In the rows, zero is written as 128.
Each row of D is roughly a mix of the hidden directions of one of 4 groups.
D:
[[136 162 120 153 101 139 158 155 136 103]
 [103 137 141 123 110 139 111 146 182 141]
 [137 136 113 154 100 142 116 174 103 114]
 [ 89 115 159 114 138 139 121 131  84 128]
 [126 143 141  96 116 158 162 135  98 106]
 [137  84 131 142 158 101 136 108 129 155]
 [126 137 150 149 102 133 171 147  98 145]
 [100 170 106 151 137 122 161 129 140 139]
 [173 101 106  97 136 126 148 131 115 144]
 [ 90 138 113 157 151 122 109 110  98 112]
 [151 122 135 116 116 120 169 146 158  93]
 [137  96 139 108 133 144 150 105 118  82]
 [166 111 139  95 122 115 112 165 143 122]
 [119 102 144 171 134 117  97 159 119 125]
 [121 157 124 123 128  82 156 145 158 128]
 [113 118 142 121 152 125 167 106 152 164]
 [105 122 130  98 116  81 127  95 133 140]
 [106  77 126 131 115  99 126 149 143 113]
 [101 151 110  89 142 118 147  98 127 149]
 [159 129 156 141 111 115 152 148 162 152]
 [121 106 126 135 121 148 110 110 185 117]
 [128 116 106 166  95 127 154 161 133 137]
 [100 117 101 162 103 137 119 101 104 117]
 [150 162 120 155 144 130 123 107 167 108]
 [120 110 119 111 150 138 104  72 122 123]
 [131 146 133 116  97 106  92 117 109 165]
 [103 157 129  92 125 103 133 151  97 114]
 [152 116 155 147 129 169 159 133 151 122]
 [ 92 133 102 120 134 116 118 144  85 104]
 [157 126 142 108  88 107 150 109 142 107]
 [ 98 107 138 137 159  99 137 166 135 138]
 [174 114 145 138 108 150 132 100 127 102]
 [113 111 135 157  95  84 118 133 148 121]
 [137  97 153 109 136 117  82 127 136 154]
 [157 178 120 124 132 119 147 153 125 104]
 [181 146 121 111 151 125 115 130 156 137]
 [107 156 151 143 109 142 102  93 151 120]
 [149 174 131 141 124 122 132 162  97 142]
 [126 124 105  84 160 128 122 103 108 150]
 [162 128 125 139 151 103 101 151 103 102]
 [118 141 110  67 140 129 122 115 109 129]
 [106  78 145 143 123 133 104 141 136 154]
 [ 84 165 125 156 134 114 141 142 131 146]
 [104 128 131 155 146 174 150 131 106 146]
 [148  96 128  91 165 106 120 140 117 129]
 [117 131 146  74 110 100 124 142 126 147]
 [133 105 103 167 114 130 152 167 124 135]
 [156 119 126 121 154 142 106 120 175 106]
 [123 122 122  71 154 145 120 112 138 112]
 [118 163 141 127 139 160 107 164 136 104]
 [129  83 161 115 137 110 158 125 150 127]
 [144 142 112 136 130 127 150  78 165 126]
 [135 116 148 181 140 145 130 157 144 132]
 [130 128 136 180 130 168 125 136 148 142]
 [112 149 137  90  95 101 142 152 121 138]
 [ 89  88 119 120 117  94 119 113 141 126]
 [122 184 105 126 126 136 138 150 105 117]
 [160 131 143 162  99 107 134 144 155 110]
 [ 98 107 126 119 150  95  88 123 127 150]
 [132 132 119 157 153 154 138 125  84 156]
 [137 106 143 108 113  84  95 106 134 136]
 [138 162 101 134 134 136 128 149  89  97]
 [165 138 155 116 155 129 133 101 146 159]
 [153 133 122 111 133 181 135 111 155 118]
 [130 163 130  88 100 103 133 148 129 148]
 [119 166 113 156 113 134 171 120 133 110]
 [110 100 123 134 134 151 139 170 164 138]
 [118 146 129 109 109 110 117  85 108 163]
 [127 169 121 151 109 120 126 150 100  95]
 [110 140 126 174 116 155 141 162 116 117]
 [101 109 136  84 161 119 136 124 112 149]
 [141 138 127 163  76 141 140 129 147 115]
 [119 129 119 135 131 136 165 170 168 124]
 [140 180 131 101 124 147 124 159 132 138]
 [110 116 120 154 173 147 105 124 100 120]
 [135 137 122 153 135 128 163 141 144  77]
 [148 147 148 116 100 162 123 136  87 122]
 [ 99 103 121 154 138 107 104 112 159 151]
 [ 95  83 118 126 125 140 106 115  97 136]
 [ 87 136 107 163 163 116 117 137 134 133]
 [147 104 141 135 106 140 144 114 179 112]
 [156 145 125 153 135 148 168 152 105 114]
 [162 121 143  84 120 134 139 126 140 163]
 [132 163 150 180 128 131 134 114 142 143]
 [139 117 130 150 141 129  92 158 154 164]
 [120 156 118 111 178 107 140 144 128 150]
 [125 162 141 170 139 104 129  98 140 141]
 [105 175 154 110 109 133 124 124 104 111]
 [ 87 105 114 109 135 122 159  95 134 140]
 [ 86 109 141 119 112  82 126 136 120 115]
 [126 134 187 108 112 149 130 124 120 146]
 [116 106 135 119  72 112 110 117 143 144]
 [116 120 110  74 110  99 135 123 114 141]
 [138  82 132  90 126 110 131 105 151 129]
 [ 99 118 113 154 112 161 109 140  94 113]
 [124 130 132 117 139  84  81 137 120 150]
 [100 162 117 163 108 133 111 152 110 115]
 [114 141 169 101 100 128 148 106 140 150]
 [146 125 129 135 128 145 128 169 164 165]
 [118 144 168 114  95 132 161 147 115 144]
 [126 108 153 134 120 126 138 135 179 162]
 [151 150 155  81 122 136 144 104 117 134]
 [103 137  78 138 135 110 113 133 112  99]
 [140 104 137 138 131 124 121 135 120  65]
 [111 136 126 156 100 172 148 124 118 153]
 [127  78 138 120 148 135 103 159 111 134]
 [141 106 166 152 126 139 125 160 156 150]
 [126 106 125 164 101 116 133 112 156 165]
 [117 135 177  93 127 128 109 105 139 143]
 [111 129 174 138 141 145 134 162  98 128]
 [169 133 134 138 141 158 163 103 146 130]
 [143  94 138  91 162 136 144 129 151 142]
 [ 80 105 109 140 111 107 145 146 131 109]
 [109 131 117 171 104 144 106 126 159 149]
 [100  88 132 104  91 145 139 112 132 125]
 [100 144 146 124 164 112 113  96 155 117]
 [163 116 140 143 112 121  92  90 133 112]
 [123 133 121 141 179 126 102 124 126 166]
 [133  99 132 131 141 162 134 160 124  86]
 [124 158 126 114 146  79 121 118 100 111]
 [159 183 136 136 124 109 133 145 145 125]
 [132 145 127 142 102 156 107 117 116 177]
 [117 136 148 110 118 100  88 133 154 158]
 [133 171 138 101 119 133  92 126 108 104]
 [ 87 148 150 149  95 146 113 128 111 117]
 [124 160  99 121 127  99 157 151 123  98]
 [130  99 153 122 137 149 172 112 110 150]
 [123  87 130 151 101  94 146 104 134 131]
 [146 128 130 114 102  96 121 129 180 133]
 [171 126 143 134  87 161 128 129 124 117]
 [ 90 161 110 142  86 137 132 119 132 121]
 [148 160 117 117 146 166 162 122 107 129]]
Here is one row from each group, named. Which group is each of the other rows in?
[ 86 103 136 122 125 137 131  81 117 139] : F
[128 135 134 140 107 162 170  99 152 135] : G
[147 143 131 127 106 118 130 139 119  67] : B
[ 98 151 113 149 145  82 110 121 132 137] : M

[126  98  88 123 104 112  89 137 135 136] : F
[118 137 101 106 141 142 133 106  78 146] : B
[ 93 119 117 121 152 116 121 129 151 175] : M
[120 134 149 167 137 114 164 118 159 146] : G
[103 115 126  97 162 132 134 128  93  98] : M
[128 140 147 147 121 158 115 153 176 115] : B
[135  98 153 112 133 110  89 109 146 154] : G
[117 164 115 119 132 130 169 165 140 138] : M
[137 112 152 166 167 141 118 147 139 106] : B
[ 91 102 137 115 172 149 128 124 109 131] : B
[144 140 137 103 114  69 112 124 134 135] : M
[138 124 123 173 118 134 134 137 178 139] : M
[114  92 140  90 119 148 115 112 142 158] : G
[128 149  99 152 108 112 128 129 111  80] : G
